(in the rows, 128 means zero)
name the system of each run
run 1, C (11 x 22)
[[ 98 167 166 134  69 126  96 172 143 137  76 129 183 104 135 114 125 127
  121 133 173 118]
 [148 154 165  88 104 188 121 146  89 160  94 155 160 177 109 108 106 161
  121 109 127 164]
 [165 141 115 102 103 137 122  72  65 117 113 166 101 164  89 156 119 106
  170 101 118 106]
 [ 96  85  76 102 137  94 146 115  87  94 145 129 126 123 135 140 106  77
  147  61 133 148]
 [126  69  98 139 186 135 148 141 148 141 182 129  84 133 155 127 125 134
  114 112  78 161]
 [139 128 117 188 160  88 110 135 183 144 144 118  75  91 151 151 164 134
  153 164 125  94]
 [112 157 138 137 140 105 133 183 171 133 114  86 179  84 150 119 154 153
  131 160 194 141]
 [163 165 172  93 114 185 142 134 135 140 122 108 157 150 109 102 129 189
  110 191 140 139]
 [133 165 160  98  57 133 120  73  95  89 103 134 121 140  96 131 111 115
  133 156 138  83]
 [ 74 109 145  94  91 117 125 118  85  80 107 140 145 150 130 111  87  92
   98  76 124 155]
 [126  93 127 144 167 144 114 115  99 142 122 171  88 179 133 134 114 118
   94  84  59 152]]
run 2, N (11 x 22)
[[136 106  38 143 129 168 148 137 150 145 129 149 125 137 122 156 162 132
  136 116  53 132]
 [153 129  43 126 111 153 132 188 121 136 117 132 118  75 150 178 144 126
  138 126 119 165]
 [138 110 110 100 114 132 135 232 117 122 136 105 129  93 143 136 115 154
  162 130 167 159]
 [158 112 164  79 114 125 128 183 106 123 148 107  92 129 152 119 101 151
  170 173 175  95]
 [133 145 193 100 106  89  87  98 114  98 124 111  98 149 158 134  99 124
  172 159 175 115]
 [ 99 133 192 123 153  75 120  70 141  74 128 118 123 183 136 109 124 140
  148 130 122 141]
 [114 138 143 143 184 102 156  51 133  91 115 131 107 152 128 129 147 130
   75 146  83 122]
 [104 148 116 170 159 126 144  86 123 111 102 131 135  90 104 138 146 104
   33 111 114 157]
 [100 117 122 170 141 158 157 162 141 151 135 138 150  91  69  97 134 124
   55  93 131 138]
 [142 127 126 148 101 179 137 168 142 208 138 156 131  93  92 102 125 114
  102 113 136  73]
 [144 145 125 132  77 152  92 146 140 205 124 155 166 120 131 122 123 111
  186  94 155 110]]
run 3, D (11 x 22)
[[136 108 135 169 175 115 102 157 122  97 120  96 135 187 116 125 160 172
  101 178 103  97]
 [ 95 162 125 125 142 179 126 104 118 130  65 136  83 151 112 143 174 101
   75 155 150 117]
 [139 184 154 136 100 139 143 139 128 100 107 129 120  49  93 146 115 154
   95 131 147 188]
 [156 124 154 109 122  91 177 156  62 103 117 154 139 118  79 110  95 147
  131  91 129  83]
 [ 98 107 142  96  90 126 129  85 120 154 138 167 118 134 155 109  91  60
  144  67 132 103]
 [130 104 133 169 117 102  77 122 167 142 185 121 169 117 149 118  97 133
  157  92  99 186]
 [139  92  86 159 183 125 118 135 119 147 140 117 162 197 110 123 166 147
  153 121 106  99]
 [102 142  65 113 130 197 129  96 160 157 121 110 122 140 136 149 182  93
  119 161 150 139]
 [152 155 107 125 103 149 149 175 157  99 138  90 139  65 122 144 137 173
  116 187 128 162]
 [145 122 142  90 123 120 174 191  95 107  93 144 101 135 126 119 126 150
  125 160 130  50]
 [103 140 184  91  97 125 111 124 129 143  98 164  71 118 191 127  95  84
  128 120 147 131]]
run 4, Y (11 x 22)
[[138 119 153  73 176  95 151 132 112 145 142 139 120 140 185 119 102 131
  177  86 151 180]
 [160 120 159 139 197  76 144  74 136 114 178 117  80 125 139 131 119 146
  143 133 110 142]
 [ 75 111 122 173 174  75 124  94 153  77 147  82 127 125 114 127 161 106
  110 143 152 116]
 [ 71 133 107 140 145 170 162 136 188 116 115 101 144 137 106 113 180 141
   80 161 124 148]
 [146 167 126 146  78 170 146 140 143 126  96 139 136  99  88 128 144 151
   74 177 100  86]
 [121 146 138 107  61 134 108 161  86 135  74 149 182 124 138 116 102 107
   99 122 145  86]
 [152 120 159  75 111 165 117 147  95 183 122 165 147 172 158  99  81 135
  136  86 116 153]
 [180 110 160 139 142 108  87  92  85 150 169 154  89 153 116 132  85 128
  167  92 110 127]
 [103  91  99 155 169  85  98 103 109 112 161 113 119 145 114 143 136  92
  178  72 154 151]
 [110 115  65 141 175 144 163 119 181 129 166 103 113 120 118 147 174 139
  152 123 117 179]
 [146 148  81 162 117 116 154 125 171 106 144 107 113  53 123 160 157 136
  119 183 108 106]]
run 5, K (11 x 22)
[[134 176 118 167 101 122 132  56 173 140 109 162 125 100 119 149 156 112
  126 142  85  92]
 [ 77 133  94 146 126 108 110 166 145 109  87 104 203 109 159 131 147 117
   94 120 139 161]
 [151 104 129 114 164 181 143 179 108 192 121 146 138 158 139  96 127 146
   75 130 115 107]
 [183 161 114 124  66 163 102 115 103 159 143 129 125  86  96 147 116 111
  145 150 168 100]
 [ 98  92 126 102  96 108 105 178 107  88 154 104 145 130 129 122  90 124
  176  91 163 173]
 [147  97 155 111 160 131 148 125 131 146 153 172  61 177 140 116 109 154
  169 102  74 128]
 [160 178 107 153 120  92 113  56 149 113 117 134 108  97 144 181 150 118
  170 148 109 139]
 [ 84 110  97 127 182  97 134 144 138  83 114  80 163 134 170 137 154 125
  100 136 141 172]
 [137 114 133 121 179 175 165 129 133 161 136 132  92 150 120 105 152 137
   64 173 119  81]
 [127 172 139 138  62 139 119 106 136 113 121 110 127  74  84 138 136 111
  115 173 177  86]
 [ 71 104 173 116 104 107 127 195 120  90 116 118 161 145 114  86  99 144
  127  94 156 143]]
run 6, N (11 x 22)
[[ 66 101 157 150 102 129  96 116 114 106 108 135 130 147 125 101  99  90
   46 111 109 115]
 [115 119 169 188 130 161  95 130 146 167 126 168  90 148  96 112 120 137
   85  96  82 141]
 [153 151 110 184 159 138 125 126 126 191 107 174 107 120  79 149 163 126
  148  82 127 108]
 [129 143  76 108 161 149 165 126 136 191 131 136 162 113 121 133 164 106
  166  87 177 143]
 [164 111  70  77 102 163 164 121 136 153 193 104 178 106 133 119 115 128
  158 134 135 142]
 [137  97  83 114  51 118 102 145 125  98 161  99 157 109 157 139 103 114
  155 161 114  85]
 [ 97 107 139 130  82 118  68 182 152  94 107 114 116 155 192 139 120 137
  148 163 101 140]
 [154 143 169 137 152 119 101 163 125 100  94 136  87 162 151 150 131 191
  142 161  96 159]
 [151 160 149 115 188  91 150 124  64  91  73 133  93 137 108 157 150 144
  125 129 166 133]
 [ 96 132 155  78 175 127 178  96  89 104 128 115 112 127 106 110 120 102
   97 104 191 156]
 [119 109 160 118 116 129 165  75 132 120 192 122 108  97  92  89  87 105
   85 116 129 110]]
run 7, D (11 x 22)
[[121 160 155  88  96  93 167  66 131  77 116 146 158 128 130 122 101 136
  147  99 104 165]
 [147 102 104 128 119  78 132  84  96  93 135 137 171 134 155 129  92 116
  102 105  43 120]
 [112  74  76 163 141 132  88 123 102 151 141 129 141 135 153 132 118  79
   68 110  91 110]
 [124 103  99 189 143 180  85 171 146 181 155 111 124 107 103 124 144 121
   89 123 144 147]
 [138 143 114 153 136 172 140 182 147 166 130 127 115 118  60 128 169 162
  161 133 172 114]
 [120 168 126  74  98 145 185 144 161 132 101 139 126 122 115 130 156 144
  201 134 171 117]
 [145 149 149  60  92  99 167 121 145 100 122 132 148 116 188 130 103 152
  177 145 109 144]
 [154  98 139  99 135  77 111 120  97 100 132 127 126 157 209 136  91 132
  131 149  76 111]
 [113  83 132 147 169 120  66 113  94 126 137 111  92 162 181 139 114  91
   79 140 120 141]
 [119 122 144 190 184 149  89 126 126 134 147 102  89 127  87 129 143 133
   73 139 154 171]
 [117 160 137 168 152 140 163 115 130 121 123 127 107 110  27 124 171 141
  114 125 175 109]]
run 8, T (11 x 22)
[[105 132 153 123 116 103 111  78 131  97  99 135 115 205 130 129 149 121
  173 147 124  68]
 [ 89 170 171 127 139 118 113  82 127  93  73 126 160 176 126 128 143 139
  115 115 136 190]
 [157 155 144 150 168 135 157 125  93 107  92 155 132 130  74 136 130 174
   71 107  91 165]
 [136 126 117 141 144 126 156 116  78 154 116 165 112  73  99 131 117  77
   70  77 138  95]
 [106  92 132 137 102 146 113 160 143 167 178 124 144  71 139  97  84  97
   97  87 147 156]
 [158  87 124 149 111 134 121 177 171 178 189 132 134 124 126  99 116 157
  179 128 103  95]
 [135 131  97 115 118 112 113 105 158 169 133 124 155 152 169 134 159 107
  209 139 152  79]
 [132 159  95  96 125 145 109 112 140 110 111  83 181 161 162 151 157 147
  155 173 142 188]
 [157 143  86 120 132 151 140 132  88  73  89 117 103 153 104 169 157 161
  109 179  86 131]
 [ 84 130 119 119 120 123 131 122  85  82  71 143  63 117 133 157 136  77
   79 130 136 109]
 [ 77 110 189 132 130 123 121 175 140 104 124 133  79 102 136 108  90 132
   88 105 136 180]]
run 9, K (11 x 22)
[[ 82 159 141 149  95 148 131  93 187 165 101 157 158  97 144 113 132  98
   78 109 106 148]
 [140 119 102 179 119 124 117 190 131 159 118 136 196  83 121 116 121 142
   78 111  98 122]
 [159 118  99 113 127 155  99 173  89 202 107 145 164 147 146 124 132 108
  147 116 162  76]
 [162 131 125  95  86 182  93 133 124 174 176 114 136 120 128 127  99 129
  175 123 168 179]
 [165  87  97 111 106 115 133 156 107  86 184 117 110 133 108 139 100 162
  196 119  98 149]
 [120 118 112  92 136 107 132 109 127 103 111 149  62 172 175 160 143 116
  199 130 103 113]
 [119 157 137 133 151 124 122  97 176 100 118 114  76 107 176 160 152 138
  119 167 109 200]
 [131 124 114 160 193  94 148 153 117  79 110  96 118 106 124 143 156 155
   63 176 120 114]
 [103 142 155 114 161 139 138 117 109 136  95 110 113 148 115 109 157 100
   83 165 197  64]
 [105 152 199 133  99 154 134 113 140 125 146 113 150 102  69  86 103 131
   89 135 177 143]
 [120 110 161 148  97  90 146 143 104  97 135 149 175 134  65  86  96 142
  131  79 109  88]]
run 10, T (11 x 22)
[[ 91  75  91 140 175 132 117 180  93  79 142  81 106 159 101 135 149 125
  106 138 156 133]
 [ 86 128 151 122 127 185 154 115 172 138 128 151  37 147 103 116 150 122
  119 142 129 117]
 [105 172 177 140  88  77 153 124 176  96 113 148 125  72 108 126 124 141
  167 111 148 137]
 [134 118 148  78 168  88 192 152 105 119 121 128 188 143 148  90 106 159
  126 104 123 120]
 [185 139 150 102 132 151 119  64  99 178 145 145 132 140 161 116  93 119
   84 152 101 105]
 [146 121 120 182  93 103  45 104  92 106 152  97 157 113 104 143 108 106
  117 128 140 128]
 [ 78  69  89 159 158 159 112 158 125 127 144 111 143 195  88 109 155 128
  126 102 123 130]
 [106 162 119 143 112 183 139 103 195 178 108 166  86 131 108 136 171 122
  142 121 112 140]
 [134 180 111 133  98  94 155 164 154 115  92 139 166  57 129 152 141 143
  163 110 145 154]
 [154 107  96  60 162 129 185 185  88 133 117 124 155 127 174 120 118 140
  111 135 124 120]
 [179 127 144  96  98 153  94 104 101 153 147 129  76 118 179 144  91 101
  107 174 122 106]]
run 11, L (11 x 22)
[[132 183 105 128  97 134 135 122 185 139 127 108 162  73 124 150 160 136
  180 144 176 157]
 [138 130 126 110 128  91 186 174 140 100 120 118 210 122 128  99 124 181
  130 133 102 114]
 [166 137 133  98 123 128 121 106  90 120 103 118 134 157 162 130 128 127
   83 202 109  56]
 [114 132 174 133  78 116  61 122 100  86 121 111 114 102 149 138  77 105
   92 139 141 162]
 [ 97  80 162 156 160 135 110 174 101 107 131 139  94 174  89 108 108 148
  107  81 112 161]
 [130 146 112 138 167 179 128  88 124 165 114 148  62 165  81 152 176 105
  142 118 152 122]
 [116 169 108 127 111 112 167  93 161 136 137 141 139  59 100 142 140 109
  172  78 165 173]
 [134  99 107 118 160  88 206 136 153 141 154 140 171 116 138  90 132 144
  135 104  90  85]
 [156 129 114 113 113 132 114  89 150 165 143 113 141 124 193 129 133 105
  109 196 115  61]
 [121 122 149 145  72 122  56 163 145 117 140  99 165  98 170 123  87 131
  115 146 135 170]
 [128  89 130 142 146 161  97 202  94 121 115 119 140 202 102 112 130 173
  117 126 104 141]]
run 12, Y (11 x 22)
[[ 69 125 144  97  88 130 142 140 144 130  91 158 128  98 181 115 103  83
   80 106 122 136]
 [146 132 194 157 136 143 101 178 137 169 114 161 110 124 147 105  96 167
   94 118  93 161]
 [154 132 167 174 168 104  78 132  96 179 116 141 124 156 111 125 140 120
  145 118 164  64]
 [116 137 119 117 149 145 120  79 122 159 151 105 177 162  93 114 142 109
  162  95 199 161]
 [166 111  87 120 126 143 172 109 133 104 191 109 157 130  68 124 126 168
  151 128  93 150]
 [114 103  67 132  84  93 150 110 141  84 136 131 122 110 140 144 136  95
  143 136  81  61]
 [ 78 127 113 117  89 140 106 145 177 121 105 134 124 111 204 143 128 101
  119 130 102 180]
 [172 136 150 148 143 146  86 191 128 150 108 130  91 119 167 152 123 172
  109 172 108 156]
 [149 144 149 126 155 119  94 142  75 148 103 114 102 133 128 143 142 106
  133 154 212  76]
 [113 141 160  68 146 149 161 108 111 129 148 106 141 136  95 100 121 123
  143 105 210 174]
 [151 120 151 114 138 104 202 114 126  83 162 139 122 130  69 106 112 178
  140 114  87 121]]
run 13, C (11 x 22)
[[155 103 141 140 123  91 100  72 121 113 180 134 114 172 120 127 101 140
  191 114  81 117]
 [ 74  88  89 127 140  79 102 126 144 100 125  99 144 166 184 140 150  94
  167 123 133 119]
 [107 119  89 141 159 180 105 138 169 146 136  98 127 139 165 147 162 131
   98 156 115 204]
 [157 160  99 175 108 155 119 156 140 114 110 118  91  92  80 165 169 160
  116 186 117 113]
 [117 160 131  95  99 124 180 182 114 117  84 132 141  67 124 126 133 121
  102 139 181  91]
 [160 145 197  82 116 155 156 124 108 157 141 152 120 106 125  93  70 145
   95 112 130 153]
 [153 121 187 136 117  82 102  87  86 111 141 157 104 162 104 118  89 137
  163 107 112  87]
 [ 76  95 131 111 166  75 112 108 109 115 117 119 154 185 166 115 130  87
  154  83 151 125]
 [118 109  92 153 185 162 105  86 147 149 158 108 128 175 134 133 154 130
  105 122 103 193]
 [131 128  57 191 127 133 124 126 157 107 130 108 117 108  85 163 188 134
  130 163 104  94]
 [ 99 139  89 117 106 142 173 185 166 137 105 120 164  60 149 119 151 115
   98 143 147 111]]
run 14, L (11 x 22)
[[129  74 100 153 169 143  85 168  95 130 131 123 121 168 153 133 114 138
   88 111  78 171]
 [134 121  69 128 144 194  99 144  97 147 125 112  71 134 110 171 160 103
  121 144 161 154]
 [117 141 113  99 108 148 171 176 131 115 138 123 105  77  85 142 134 137
  174 104 183 171]
 [140 125 142  95 148  96 210 153 138 120 125 149 115 134 110 106 142 163
  180 128 129  65]
 [143 167 172 110 123  76 131  72 148 132 108 128 125 122 185 129 134 118
  150 174 143  70]
 [117 130 184 155 140  66  86 111 143 108 137 106 171 120 177 113  92 135
  100 130 122 166]
 [124  89 130 176 178 146  84 129 111 120 147  98 143 173 105 114 136 143
   60 147 103 138]
 [109 143  91 152  97 206 100 103 119 128 127 110 107 129  66 147 154 103
   86 145 148 152]
 [103 140 116 116  70 159 178 156 136 111 120 159 132  93  61 121 119 138
  136  79 118 154]
 [145 127 120  98 121 123 192 140 119 153  99 193 114 138 124 121 133 133
  157  98  84  61]
 [153 154 137 102 116  89 113  92 118 172 113 159 125 100 210 146 108  82
  154 122 136 101]]
run 15, P (11 x 22)
[[ 80 121 172 142 136 150  97 133 121 130 111 148  47 129 116 132 115  98
  105  90 159 174]
 [125 121 147 182 186 129 138 143 155 146 165 127  97 118  57 115 151 166
  146 100 143 154]
 [124 146  97 115 172 115 198  98 165 164 137 128 149 105 113 116 177 113
  155 121 168  92]
 [123 156 137  89  94 131 166  96 181 123 156 100 169  72 162 109 113 124
  108 168 140 144]
 [159 103 115 142  85 113  95 133 139 103 164  97 172 137 154 118 107 155
  121 187  74  91]
 [109 119 108 122  93 135  69 147 101 130  64 141 131 185 172 143 135  99
  129 147 114  78]
 [114 155 169 136 108 160  74 163  98 124  69 145 112 153 122 141 115 143
  111 109 136 194]
 [168 131 126 149 176 128 141 151  76 128 127 151 116 145  58 140 131 168
  146  78 124 159]
 [127 128  99  82 167 122 208  94  98 142 133 152 102 105 109 126 136  89
  135  72 163 117]
 [110 114 144 109 118 122 167  92 177 119 197 118  97  67 144 106  92 110
  109 125 124 160]
 [131  84 110 172 136 104 112 120 186 137 193 100 120 126 151 121 134 131
  145 167  93  80]]
run 16, P (11 x 22)
[[115  99  53 167 138 140 110 121  98 144 116 127 154 135 116 138 156  82
   73 112 104  85]
 [ 97 127 101 126  95 197 113 185 142 173 110 136 120  92 141 129 133  96
   81 118 147 161]
 [176 125 114 148 106 156 125 203 147 166 153 141 118  90 102 138 122 176
  170 120 114 148]
 [162 131  95  83 124 106 158 138 118 159 129 153 139 132 155 140 134 124
  224  93 139 104]
 [133 144 165  56 115 120 135  80 133 116 146 126 114 137 188 125  89 124
  167 131 141 187]
 [158 108 141 144 150  95  96  76 112  76 172  93  98 163 129 147 113 147
  140 162  98 148]
 [ 83 107 100 140 169 108 112 103 105  85 100 103  96 176 130 151 168  85
  113 146 151  90]
 [ 73 144 164 141 142 154 132 162 146 102  91 108  95 114 109 122 152 137
   61 157 173 156]
 [150 138 142 173 145 115 168 187 138 122 124 129 139  91  62 111 145 180
  104 140 130  90]
 [122 134 132 104 113 100 182 150 123 157 103 160 179  98 131  98 123 110
  132  91 148  53]
 [137 139 187  97  77 133 123 105 144 163 148 150 166 105 162  87  66 124
  106 112 106 143]]

runs to name
run 17 (2 x 22)
[[115 180 126 140 133 112 148  50 164 143  87 151 131 122 145 140 168  99
  115 150 120  88]
 [126 148 132 135 113 136 102 119 115 112 115 101 216 112 136 119 108 135
   56 137 122 182]]
  Y
run 18 (2 x 22)
[[ 99  90 150 113 106 163  77 142 113 115 123 132  52 188 156 132 108 108
  124 144 115 128]
 [104 140 183 165 134  91  90 123 151 101 117 147  63 144 116 147 131 143
  182 107 132 158]]
  T
run 19 (2 x 22)
[[154 143 178 110 128 101 105 110 112 144 141 102 211 118 166  93  89 135
   97 144 158 134]
 [181 108 130 145 130 156  81 122  74 142 157 107 170 178  89 112 109 153
  107 152 114 101]]
  T
run 20 (2 x 22)
[[152  85  94 127 119 163  91 161 101 138 159  82 164 125 160 120 105 123
   62 175 117 121]
 [126 120 133 166  73 165  42 177 108 110 123 107 109 137  91 140 116 136
  124 156 143 129]]
  N
run 21 (2 x 22)
[[129 126 144 133  80  64 117 112 115 118 124 160 140 123 130 122 103 101
  180  96 125  54]
 [ 92 120 127 109 132 115 105 111 156 134 121 131 166 174 185 124 122 127
  167  87 109 203]]
  Y
run 22 (2 x 22)
[[103 136 150 164 105  60 116 172 142 102 123 112 139  55 123 123 121 117
  140 123 175  91]
 [108  91 162  78 160 143 158 181 135 154 143 114 160 181 148  71 121 153
  131 132 156 117]]
  T
run 23 (2 x 22)
[[ 94  88 104  85 104 139 116 159 111 102 149  92 195 168 141 107 103 124
  148 108 147 169]
 [164 122 134  92 124 193 137 119 120 139 128 146  66 183 126 130 131 159
  121 173  78 119]]
  P
run 24 (2 x 22)
[[129 147 163 158 128  72 141  93 182 152 130 162 174 115 146 101 115 141
  146  96  76 113]
 [131 122 126 175 140  99  71  96 148 151 130 116 199 164 172 124 134 130
  123 139  86 126]]
  Y
run 25 (2 x 22)
[[141 103  76 136 178 136 163 119  87 160 157 140 129 120  77 131 139 104
  131  59 148 137]
 [119  91  65 109 121 167 148 122 147 171 196 114 112  90 123 125 131  77
  140 111 161 117]]
  N
run 26 (2 x 22)
[[159 188 145 129 123 152 139 130 142 167  69 167 140 152 111 134 170 173
  153 145 115 105]
 [151 179  98  75  97 120 127 119  88 114  72 140 153 112 159 172 134 116
  167 126 159 153]]
  D
run 27 (2 x 22)
[[149 149 180 118 148 105 150 161 173 183 103 176  98 121 182 116 127 159
  163 123 110 108]
 [161 174 187 152 148  72  79  68 123 149 119 123 150 124 154 131 119 132
  148 141 165 132]]
  Y
run 28 (2 x 22)
[[111 150 167 170 174  75  88 121  93 106  90 108 157 141 103 132 146 126
  120 116 187 136]
 [ 90 124 158 111 179 173 164 101 139 141 131 120 128 189  88  88 156 139
   92 135 151 131]]
  N
run 29 (2 x 22)
[[163 122 108  88 148 105 165 120 133 185 150 145 149 127 163 118 132 116
  197 103 147  77]
 [160 142 108  86 112 139 104  75 135 141 166  83 173 126 190 139 118 117
  148 169 143 171]]
  T
